One turning vector, and how many steps it has turned:
The counts run from 0 to 289.
[ -3 -45 -15   1   1 -15  22  17 -37 -15  10   8   4  -6  -3 -18  -3  33
 -11   7  -4  -5  23  10  16  21  25  -3 -29  27  -3   2]
111
[-20 -11   0   4  20  -5  -4 -10 -27  10  16  22  20 -31 -25  -2  10 -15
 -29 -14  -2 -18  29  34  19 -10  10   4 -14  11  27  11]
39
[  9 -20  -7  -4  -7  -7   4  22  23  -2  -8  73  20 -16  11  -1  28  -3
   9 -34  -3   0  10  -1  12 -12   3  -6 -12  -1 -22   4]
94
[  8  -7 -19  43   0 -32   9  -3 -44 -13 -17   7  16   5   8 -18 -17 -17
 -18  18  -5 -14  15  15   0 -16   5  -5 -38   9 -10  -1]
78
[ 11  -3 -10  -9  25  -9  -3 -27 -26  -3 -26  37  -3 -10 -11   2 -22 -33
 -27  -9   7 -11  15  37   4  -6  13  -4 -37  17   0   4]
231
[ 18   1 -11  11   6 -19  14   9  -5 -14  -4  35  22 -29  24  11 -29 -12
 -33 -34   3 -21  15   9  -4  -6  -8  -6 -29  21 -11  -3]
256
[ 26 -10 -14  55   9 -12   6  14 -40  -4 -13   3  32  -7  -7 -17  -4 -13
 -16  19  -9  -5   9  22 -13 -33 -12  -8 -26  20 -11   7]
243
[ 30 -40  -9  26  -9  -5  17  19 -28 -13 -29  24  -3  -5   0 -22  -5  14
   2  19 -11  13   3  10 -16 -10   3 -10 -27  22 -30   7]
245
[ 14 -20  -8 -13  27   2   8  -8 -11   8 -30  37   8   5  -7 -11  30  15
  35  12   3  12  -4  31  -1  -3  23 -21 -22  24 -10  16]
131
[ 10   4  -4  11  36   6  -8  -6 -23 -23 -17  34   8 -31 -12  17 -22 -22
 -39 -20   0 -15  15  18 -13 -15  -6  -7 -21  26  -1  10]
65
[ -1  16 -12   7  27 -10  -5 -20 -24   2  -7  39   8 -20 -21   4 -11 -40
 -33 -16  -1 -14  14  29   6 -10   0  -7 -28  18   4   0]
230
[ 25 -20  -2 -23  30  -7  20 -10  -5   9  -3  24  24  -3  23  -2  -1  17
  13 -12  17  -9  23  32   5   8  19 -11 -41  27  -8   2]
289
[ -3 -25  -6   7   9  -3  17  10 -28  10  35   9  21 -16 -13 -17 -12  -3
 -31 -18  -2 -18  32  24  18  22  -1  -8 -31  29  12   5]
116
[-18  15 -17  13  26 -16  16  18   2   3  17  28  49 -14  15  -9  43  18
  22 -21  -2  -2   5   0   1  -3   4 -17 -20  27  -3   6]
25
[-19   0  -7  12   9 -24   5  13  -2  -9  -8  47  39 -18  22   0  43  15
  20 -20   1  -7  10   4  10 -24  20   0  -5  -4   1  -3]
101
[  0 -24 -12  -7  18  14  13   1 -15   1  -7  26 -19 -13 -10  -8  11  36
  -1   1 -13  11   3   8  -2  22   4 -27 -36  50 -18  -5]
220
[-14   9 -16  11  -3 -29   6   6  12  -7 -13  65  12 -18  28   2  24 -12
   5 -34  -2  -3   8 -11  10 -13   4  -8 -16 -10 -13 -13]
260
[-15 -13   2  -4   6   1   5   5   8  35  26  51  13 -13  -9 -16  35 -10
  -8 -24  -9   0  20  16  26   6  -1 -17 -28   6  -3 -12]
120
[ 14 -29   0   9   2   1  13  15  -4  22  33  19  44 -23  -1 -13   0 -10
 -26 -18   1 -19  34  31  20  -7  -8  -6 -23  17   8   6]
281
[ 38 -41   6  -3 -10 -14  25   7 -13   9  -1  23  33 -13  26  -6 -18   0
 -12 -13   9 -18  34  30  13  -6  13  -2 -31   7 -13   2]
15
[ 13  18 -29  39  24 -25  10   0 -21  -7  -7  24  33  12  -2 -23  -9 -39
  -5   3  -7  -7   0  10  -2 -14 -14 -18 -24  13  -9  11]
160
[-18  11  -5  31  16 -17 -19  -7 -23 -11 -21  46  10 -31   4  11  18 -24
 -26 -10  -9 -11  12   9   1 -33   6  -5 -15  -2  -2 -10]
70
[ -6   6 -19   9  35   2   3  -8 -21   1   8  21   6 -25 -25   1 -17 -17
 -30 -16  -8  -5   9  18  -4  14 -11 -14 -34  47  -1   0]
224
[ -3  18 -26  11  16 -41  10  -8 -14 -17 -11  31  37 -14  27   2 -11 -19
 -13 -23  11 -25  14  14   4 -12  13   2 -19   7  -3  -5]
262
[-17  12 -15  34  12 -37  19   8 -17   2  20   9  46  -9  32 -14   9   2
   5 -16  -1 -16  19   6  11  -1   5 -13 -31  13  -7 -13]
185
[-31  -2 -29  14  12 -26  17  25  -2   1  20  33  22  -3   1 -30  37   8
  19 -20 -10   4   6 -14  16  15  -1 -16 -21  16  -7   0]
190
[  6  -4 -25   1   9 -44  20  -8 -21 -30 -24  30  23   1  26  -2 -25  -8
  -2 -18  11 -18  16  16   9   1  23   5 -29   7 -11   8]
263
[ -6 -10  -9 -12   7   8  -7  -8  -1   3 -22  70 -30 -13 -24  -7  19   1
 -13 -15 -11  13   8   6   8  10   5 -20 -27  24 -14 -11]
227
[ -1 -44 -25   6 -10 -25  21  29 -34 -19 -10  34   3   9  -3 -35  20  19
  20   5  -2   8   9   8  17  10  29   2 -13   8  -8   6]
271
[ 15 -16 -12 -15  12  -4   4 -21 -30  -4 -39  47 -18   0 -17  -7  -9 -14
 -12   1   2   6   9  41   5   2  24  -8 -34  10  -3   2]
232
[-26  14  -8  17  30   5  -7  -1 -12   4  12  32   7 -31 -22  -2   8 -10
 -30 -15 -11  -3  11   3   1  11 -15 -23 -32  36   3   0]
223
